(in the rows, 128 means zero)
One turn moves each row of this set onto another row. After a few examples, where does it send each row asked below?
Sevip: [127 118 119 109 136 113 148 167 134 169 151 126 125 113 133 109 144 129]
Vol: [149 137 165 135 149 123 150 170  95 118 126 138 126  93 142 134 152 137]
Bilit: [144 128 145 141 141 136 165 158 121 117  92 170 114 130 124 122 152 120]
Peb: [113 127 132 136 144 128 152 149 136 163 131 144 110 111 126  86 139 128]
Rede: [139 140 173 142 152 135 152 149  99 117 131 153 133 110 132 118 143 109]
noka: [138 136 147 109 138 101 139 138 141 132  99 156 145 137 144 137 134 127]
tubu: [124 129 142 123 140 117 144 161 131 158 157 128 118  96 140 102 147 134]
Guzar: [154 134 151 125 149 110 160 184 100 110 125 136 130 104 147 137 147 144]
Kufe: [115 137 168 137 156 110 161 133 100 135 126 140 124 117 145 105 116 122]
sovi: [116 120 122 133 140 120 161 153 136 169 133 143 113 121 121  94 137 132]
kubu: [132 144 156 133 140 110 146 145 140 136 111 162 154 140 150 139 145 123]
fad: [160 123 134 138 142 136 165 160 115 119  95 148 125 105 133 136 161 145]
duzu: [158 108 111 110 141 125 162 171 100 133 107 138 144 130 126 141 151 133]
zurut: [132 117 111 123 133 127 159 162 147 167 133 137 119 114 131 109 156 137]
Sisa: [146 111 123 104 134 109 169 154 107 128 103 154 128 147 111 127 131 123]
gefol: [146 122 141 107 147 111 147 179  80 130 138 130 145 118 138 139 142 125]
Geke: [124 132 148 154 154 132 175 126 123 136  99 151 123 122 140 108 130 125]
nulan: [123 118 121 130 152 124 172 140 120 152  95 149 132 150 135 114 124 111]
veb: [114 123 140 112 154 101 158 147  99 149 121 138 132 145 142 111 112 107]
seg: [131 132 148 108 136 104 135 127 126 125 115 146 162 133 144 124 130 138]
Porov: [116 129 137 129 149 123 148 148 131 168 142 135 114 107 126  92 131 119]
vezop: [165 117 116 118 151 134 162 172 108 119 111 132 150 118 139 137 150 133]
buv: [168 128 136 130 149 126 170 165 114 111 107 135 135 101 138 139 149 147]
guge: [127 140 155 130 137 114 143 132 125 129 125 154 170 137 150 126 142 133]
riv: [118 123 129 126 144 115 158 151 131 175 144 135 118 117 121  98 128 122]
Gevak: [128 128 132 138 135 130 154 156 145 156 138 138 115  96 136 101 158 142]
Luki: [151 124 131 113 150 118 154 191  94 118 128 133 147 122 147 136 148 129]
Lolo: [143 123 150 107 145 110 157 146  85 125 144 137 147 128 118 124 121 112]

sovi goes to Peb
noka goes to kubu
Where do these go?
Sisa goes to Bilit
gefol goes to duzu
Sevip goes to zurut
nulan goes to Geke
buv goes to Guzar

One turn moves each row of this set onto another row. After a few examples, where does it send each row asked below?
Kunap: [135 111 119 121 106 142 126  95 121 146 135 142 114 150 120 120 122 125
 134]
givot: [146 106 126  93 122 138 138  98 114 119 115 130 125 119 143 135 101 130
 170]
mer: [128 115 120  97  97 151 133 119  98 118 112 137 107 135 151 138 106 130
 156]
Sif: [145 124 139 108 113 141 138 181 135 129 112 128 113 108 128 129 115 128
 142]
gevo: [160 130 128 123 113 127 137 139 115 108 120 148 126  87 130 108 115 132
 179]
neso: [118 127  99 133  89 139 123 142 115 107 117 130 115  96 128 125 132 125
 157]
rez: [142 135 131 130 111 126 136 157 106 107 111 162 129 106 128  94 120 128
 157]
Gemo: [161 126 137 139 137 125 143 116  89 118 125 119 132  94 122 109 120 128
 126]
Dumel: [119 113 132 104 114 135 136 128  98 113 100 153 123 151 144 114 113 123
 142]
Zik: [137 120 118 103 123 142 136 104 123 136 117 122 134 114 121 145  77 138
 145]
luvi: [150 138 130 132 127 120 139 146 123 117 115 151 145  90 112 101 101 133
 155]
somuk: [155 116 131 118 112 141 132  99 117 148 137 153 115 148 123 112 111 130
 142]
kuv: [132 106 132 108 123 132 133 163 144 116 108 118 122 107 131 127 137 118
 147]
milut: [148 124 137 109 118 140 138 177 140 131 115 124 118 103 124 131 110 130
 143]
basa: [150 122 137 106 114 142 137 176 137 128 116 124 112 103 129 132 114 130
 148]
Mubes: [161 122 138 136 126 131 142 117  79 110 124 121 118  99 136 109 133 125
 136]
rikef: [130 108 132 111 127 130 134 166 147 118 106 119 126 108 124 126 133 117
 140]
Vof: [150 130 120 140 114 142 136 116  86 122 130 104 115  90 123 130 121 131
 123]
pogu: [135 114 118 123 109 140 126  96 124 148 134 141 118 151 116 119 118 125
 129]
Tafo: [135 106 131 109 127 131 135 160 150 118 110 115 126 102 125 129 131 118
 147]
fepap: [108 137 103 143 102 131 124 149 123 115 111 133 134 101 109 118 118 127
 133]
tes: [139 135 122 147 119 137 136 126  86 125 125 111 123 100 115 121 118 130
 106]
tezo: [140 112 118 122 109 142 127  92 125 149 136 139 117 146 118 122 117 126
 134]
rekiv: [127 119 131 108 141 126 139 114 124 130 104 139 151 130 115 122  83 129
 131]
ziv: [152 118 133 119 113 139 133 103 116 149 135 155 117 153 122 109 111 129
 137]
Vas: [109 128 125 113 116 139 134 134 108 130 101 146 131 146 122 125  90 130
 117]
tize: [151 128 140 142 130 126 142 127  79 113 119 128 126 107 127 100 129 124
 119]
kebog: [154 117 132 119 115 139 133  99 120 151 136 152 119 148 119 111 107 130
 137]
runi: [140 132 121 143 107 143 134 127  77 117 125 113 109 104 129 122 131 127
 116]
ramo: [127 130  98 135 104 134 125 129 131 117 121 119 132  81 111 132 114 131
 153]

tes goes to tize
fepap goes to rez
Zik goes to rekiv
Where do these go?
rikef goes to Sif
tezo goes to kebog

One turn moves each row of this set onto another row. After a few examples, where does it send each row asked below?
fudov: [112 129 144 114 101 122 100 122 170 115 114 138 114 152 118]
kuren: [110 111 131 139 144 112 135 126 123  99 118  89 100 133 128]
pomig: [105 113 106 148 121  86 137 127 137 136  99 120 109 138 120]
zad: [122 122 115 145 126  88 146 128 151 101 102 119  99 137 113]
fadu: [ 97 136 140 112  93 124 103 125 154 103 119 146 113 141 114]
vina: [125 104 112 109 132  88 123 126 139 126  89 134 135 129 121]
Gage: [113 102 100 121 111  88 147 123 118 110 114 112 124 125 115]
lodaf: [108 125 139 110 110 136 105 128 177 111 114 125 135 136 112]
Bor: [ 99  97 109  88 140 113 127 128 116 115 112 112 125 123 121]
Dezaz: [125 115 123 130 122  92 144 123 120  83 116 110 106 130 119]
sos: [120  98 116 132 124  92 134 121 114 119 110 101 132 127 127]
Sozu: [ 91 124 144 103 109 140 101 124 156 110 130 122 105 150 119]
des: [115 121 149 105 105 132 100 123 152  99 120 124 141 132 120]
kub: [ 84 105 106 131 129 108 138 128 116 126 119  99 102 132 122]
fosu: [101 104 121 142 130  99 128 124 109 129 113 100 112 134 133]
Silu: [115 119 110 142 136 101 148 132 162 106 103 107 101 135 110]
sisir: [113 121 139 107 109 132 104 124 180 114 116 126 125 147 113]
Sep: [106 129 140 103  93 121 104 121 157 103 123 142 108 149 115]
Raveg: [123 122 118 138 119  85 145 125 133  90 109 121  99 134 116]
kidip: [103 127 156 118 111 135  91 124 148 110 120 125 125 140 127]
Fep: [ 92 110 117 123 150 108 113 132 136 146  94 123 106 139 128]
Lis: [104 126 137  97  94 129 109 124 151  92 125 135 128 133 111]
Kofa: [103 116 111 137 143 113 148 133 155 105 111  96  95 134 112]
Lev: [109 103 102 140 132  98 141 129 149 135 101 102 125 131 116]
kos: [ 85 130 145 111 108 141  99 128 149 108 126 128 110 140 119]
Pep: [106 122 155 110 111 134  93 121 150 111 125 121 116 150 127]
Sol: [ 93 100  95 125 131 110 147 130 137 126 114  95 117 127 112]
ladig: [ 99 120 134  96 109 141 109 126 172 108 126 120 117 145 110]
toli: [119 116 152 101 106 130  99 119 153 102 125 121 130 144 123]
munan: [122 110 130 132 135 102 138 123 118  88 118  96 109 129 126]
Bekot: [ 91 125 133 100 107 144 110 130 166 104 125 123 122 134 109]
Fuviz: [ 92 109 114  99 128  99 121 126 101 116 111 133 104 131 126]
liv: [107 133 146 123 104 125  98 126 168 115 110 139 123 143 118]
Fuz: [108  97 118 107 154 113 117 130 133 134  99 107 131 128 128]
fus: [100 113  99 132 109  84 144 125 123 119 110 125 105 133 114]
kiz: [113 120 140  93  95 126 108 120 153  95 127 131 123 143 114]
mikir: [ 99 115 121 138 146 117 141 131 137 104 118  90  92 134 120]
Gelak: [ 82 115  98 107 134 104 128 134 138 133 100 136  96 136 114]
Noteg: [112 112 123 118 130  85 112 124 113 128  95 141 115 136 132]
bok: [104 106  93  95 129  98 137 132 146 121  98 133 121 127 107]

liv goes to lodaf
munan goes to Dezaz
Where do these go?
Sep goes to fudov
sos goes to Gage
Fuz goes to Bor

One turn moves each row of this set onto another row. After a few examples, where does it send each row asked below?
Laz: [145 115 127 132 115 155 120 142 131  96 126 122 146 108 163 141 128 122
 142]
pusa: [125 123 123 144 130 133 109 153 131 141 139 155 126  95 109 111 126 108
 128]
favo: [129 138 140 132 116 112 137 114 142 150 134 153 146 120 123 115 119 121
 101]
pasu: [155 155 136 142 133 144 139 135 125 130 127 141 142 156 119 115 136 120
 130]
pegap: [107 130 139 148 118 137 121 141 153 113 127 112 109 142 124 132 133  91
 147]
Teseg: [139 125 129 131 102 139 132 108 140 109 121 110 132 128  94 133 144 122
 111]
Vuk: [ 97 142 134 118 105 125 145 140 145 112 117 135 121 133 138 148 142 113
 142]
kebi: [118 143 150 154 133 122 127 143 143 124 133 112 135 131 125  96 144 101
 124]
vosov: [121 124 127 146 107 134 114 123 128 139 141 102 112 105 155 122 107 114
 146]
tevu: [151 110 140 124 121 125 121 139 131 112 126 158 137 155 115 138 130 115
 132]
lunis: [127 159 146 143 112 115 146 115 129 144 127 139 120 144 133 138 111 109
 138]
zazos: [114 134 118 146 125 152 116 132 166 140 136 148 121 136 125 138 117  96
 131]
duzut: [133 139 132 125 126 144 121 121 133 130 117 128 104  87 136 133  90 111
 141]
tel: [133 113 124 133 120 133 131 142 124 113 122  96 137 119 166 121 134 120
 109]
darum: [129 102 141 121  97 135 126 147 134 124 123 163 129  98 122 135 114 122
 121]
Tis: [137 119 121 122 101 126 127 104 137 137 129 148 122 137 100 142 116 120
 119]
duki: [128 128 156 126 132 136 132 105 130 131 135 127 132 129 107 111 161 135
 130]
segol: [145 143 146 146 112 160 137 119 154 127 127 129 138 141 127 160 120 112
 123]
nane: [144 141 142 105 135 139 129 143 112 142 122 135 122 101 135 106 114 137
 135]
Bida: [120 127 147 130 130 145 132 107 149  95 119 142 131 124 123 150 152 114
 146]
lat: [135 125 151 117 107 122 144 137 133  94 115 130 147 135 124 139 151 124
 122]
gopob: [116 123 113 124 113 124 136 132 121 131 127  97 125 113 163 134 133 125
 114]
Nomu: [108 130 161 140 130 138 136 115 153  99 117 144 128 125 142 125 139 104
 146]
tegul: [139 108 130 130 104 144 123 137 137 122 124 159 139  89 110 124 118 121
 110]
gefo: [144 126  96 122 112 157 121 122 120 111 128 121 134 105 137 142 135 134
 142]
Vike: [143 144 169 149 116 125 143 126 140 127 127 135 142 141 142 148 115 108
 126]
refe: [130 116 100 137 118 147 125 130 129 109 119  94 123 120 152 128 130 113
 116]
zeg: [129 111 110 134 119 125 121 129 117 120 128  88 116 122 147 141 132 115
 124]
Puf: [160 125 146 122 144 156 109 145 130 117 125 125 129  98 128 145 118 121
 138]
mil: [148 119 131 145 121 124 110 127 106 132 143 101 128 111 139 103 124 124
 139]
dud: [142 136 122 106 130 162 118 133 126 142 126 126 110  99 120 139 116 134
 141]
mifuv: [140 122 150 158 131 134 115 131 157 134 139 139 144 132 123 114 117  98
 109]
Gup: [119 133  93 129 125 129 134 132 118 117 120 107 127 113 158 125 139 118
 121]
gipav: [138 146 147 119 142 134 127 142 130 125 120 140 133  82 151 137 110 120
 135]
dunet: [122 134 141 118 130 140 136 102 137 117 127 140 135 122 110 141 164 133
 136]
sotu: [113 155 124 136 114 127 141 113 142 138 129 115 133 115 109 106 145 121
 109]
vopu: [135 120 113 135 133 116 125 141 110 110 125 100 132 121 154 125 142 116
 123]
zodo: [116 124 158 139 125 142 128 103 141 135 133 120 114 134 114  98 140 119
 134]
zem: [157 122 151 128 132 143 114 135 119 122 119 122 112 106 129 108  96 115
 139]
gebe: [133 121 118 141 120 143 116 139 136 133 132 156 135  87 104 114 124 115
 113]
gibo: [119 112 134 138 122 128 108 162 129 140 138 155 115 106 117 123 121 106
 141]
kuvin: [146 148 132 149 121 134 131 118 124 135 128 131 114 159 110 126 117 107
 143]
zevil: [118 130 134 134 110 136 129 141 134 122 131 122 135 100 181 130 116 119
 143]
dopi: [ 99 134 158 141 123 139 137 107 151 124 124 133 114 128 137 104 131 108
 142]
Fil: [118 103 141 125 104 129 118 157 131 133 130 160 115 106 123 137 115 113
 138]
zino: [137 164 126 133 121 160 148 125 144 138 126 144 144 140 127 140 135 125
 122]
Vifit: [116 140 126 121 129 129 133 151 145 132 128 172 138 142 140 135 134 113
 136]
Raluz: [143 137 107 123 120 129 125 125 102 131 136 121 141 103 138 112 140 142
 135]

darum goes to tegul
pegap goes to Vuk
Puf goes to dud
Where do these go?
lunis goes to Vike
favo goes to mifuv
Laz goes to gefo
vopu goes to zeg
Bida goes to dunet

One turn moves each row of this set onto another row. After a few examples, where does it send each row asked below?
gaz: [149 108 136 114 110 136 120 108 116 134 128 144 111 137 130 126  93 135
 105 138 128 124 138 114]
Zepe: [127 136 143 116 131 116 170 108 139 146 110 135 138 130 121 122 111 133
 138 118 127 121 147 125]
tefe: [122 146 140 129 131 107 156 109 135 156 112 150 129 139 136 130 110 118
 147 126 133 126 131 126]
liliv: [116 128 137 119 120 127 129 141 110 145 134 124 128 140  96 120 120  99
 116 147 124 134  94 138]
Kab: [144 112 130 105 114 123 122 101 128 143 131 146 124 118 124 143 106 139
 114 138 131 128 134 109]
mut: [130 132 133 157 113 146 146 149 107 114 115 137 123 133 119 136 116 139
 160 133 123 102 139 127]
num: [108 127 125 142 160 107 141 138 136 146 138 112 119 127 141 126 122 163
 110 149 116 125 130 113]
Fis: [111 124 108 135 158 109 138 132 138 147 134 135 127 119 131 128 127 150
 125 144 106 155 126 117]
zefad: [ 96 112 139 123 110 132 124 149 116 153 130 112 129 147 101 133 125 114
 126 138 134 123 101 133]
Dosu: [117 143 144 128  98 149 139 154 106 135 128 115 122 155 143 124 136 122
 140 131 120 134 145 149]
zim: [108 103 128 148 132 135 100 149 132 114 135 159 141 151 120 130 128 146
 131 130 130 116 122 133]
Pok: [133 125 149 125 168 147 132 150  94 128 127 125 113 135 153 111 119 124
 127 133 142 140 135 116]
geliv: [111 115 132 146 133 137 109 132 136 114 136 148 140 133 137 135 154 152
 127 123 129 123  99 127]
bepi: [123 104 125 142 134 132  97 128 131 108 128 153 141 144 132 138 139 152
 132 134 143 118 119 132]
Vup: [146 111 142 109 110 137 135 114 132 152 140 143 121 133 129 138 104 133
 102 128 149 123 128 112]
fovu: [126 114 129 144 118 116 134 109 130 118 123 150 140 128 132 109 144 127
 105 115 132 111 145 154]
Piz: [136 126 122 132 135 137 116  95 120 136 116 125 133 116 131 124 140 136
 103 120 126 124 145 162]
mide: [129 103 130 142 156 148 131 162  96 135 127 130 120 118 146 120 122 120
 125 138 146 138 141 110]
fas: [132 112 138 133 156 156 123 165  95 124 133 126 123 137 140 122 126 127
 131 137 150 128 145 105]
giran: [108 130 140 110 106 127 122 155 110 142 141 107 128 133 103 129 124 120
 121 152 136 119 106 133]
rikid: [142 130 129 161 129 142 141 142 122 120 123 153 141 119 110 139 113 128
 153 135 135 104 141 126]
Teze: [122 122 126 141 133 140 113 134 135  99 130 147 139 158 124 122 137 150
 134 136 139 122  98 128]
Notug: [152 106 142 101 118 121 117 112 123 135 128 133 116 118 119 138 111 138
 119 135 146 127 144 122]
mido: [145 114 117 150 122 134 132 108 111 122 119 132 118 116 134 131 136 127
 112 124 131 123 139 170]
fotet: [135 111 115 150 123 125 119  99 121 121 119 126 120 125 131 109 145 124
 105 119 123 113 138 143]
sosor: [141 126 131 161 121 144 156 148 107 108 146 145 118 124 129 122 135 137
 142 129 143 115 149 137]
Piza: [128 148 134 140 155 147 159 113 115 127 141  97 129 138 102 128 128 132
 112 138 111 127 123 136]
Sibu: [143 138 144 163 126 139 145 140 111 110 143 143 117 139 121 136 116 135
 149 139 142  99 138 125]
Tisi: [108 130 111 126 162 110 140 129 134 156 149 119 120 121 134 131 115 147
 120 145 111 140 122 128]
voson: [103 127 116 138 157 117 134 138 138 153 143 123 123 135 147 133 105 162
 116 148 115 135 125 133]
bub: [109 133 124 126 112 135 120 148 119 122 119 106 130 144 160 110 132 113
 135 128 141 115 153 140]
kep: [148 112 130 101 114 144 132 110 128 141 127 136 130 120 126 132 108 140
 107 132 136 131 129  98]
kod: [134 120 132 121 150 144 135 166 110 117 141 113 120 134 144 115 129 131
 124 141 147 140 149 100]
nafa: [140 109 153 138 154 145 135 153  99 131 128 120 118 122 149 140 124 122
 125 143 148 140 142 111]
lam: [111 144 124 143 142 159 155 130 107 127 155 111 136 137 104 129 112 132
 105 141 120 119 140 145]
Sed: [102 132 149 101 126 136 126 142 113 148 154 125 131 147 102 134 119 118
 116 136 133 136 111 147]
rig: [115 165 121 118 119 123 159 121 135 153 120 142 138 134 138 128 122 133
 146 135 135 139 134 120]
nas: [113 129 116 137 156  96 136 127 134 137 135 122 106 123 141 120 112 155
 136 148 115 131 117 130]
fes: [122 160 133 123 121 109 160 115 128 140 115 155 135 120 147 122 132 124
 132 123 126 128 129 130]
mis: [119 144 124 132 148 153 176 121 119 133 140 119 135 140 104 118 113 133
 109 120 124 116 125 141]
Reta: [116 141 130 127 121 138 139 147 120 125 108  99 133 167 153 114 125 123
 116 134 129 119 149 144]
guda: [114 117 142 136 140 129 104 130 132 111 128 152 151 136 132 138 141 149
 128 133 147 119 104 141]
laset: [121 136 127 140 145 144 164 129 129 138 127  97 137 147 111 129 125 140
 120 137 102 139 137 152]
gan: [111 139 127 132 111 148 128 142 117 138 123 113 120 170 159 112 133 111
 132 124 125 133 136 135]
Valo: [105 137 138 109 127 131 125 160 111 149 146 112 135 148 108 126 127 108
 120 146 133 128 108 132]

Tisi goes to fas
Sibu goes to tefe
zim goes to Fis
Where do these go?
mut goes to fes
Vup goes to zefad
giran goes to guda
lam goes to rikid
Dosu goes to fovu
Pok goes to gaz

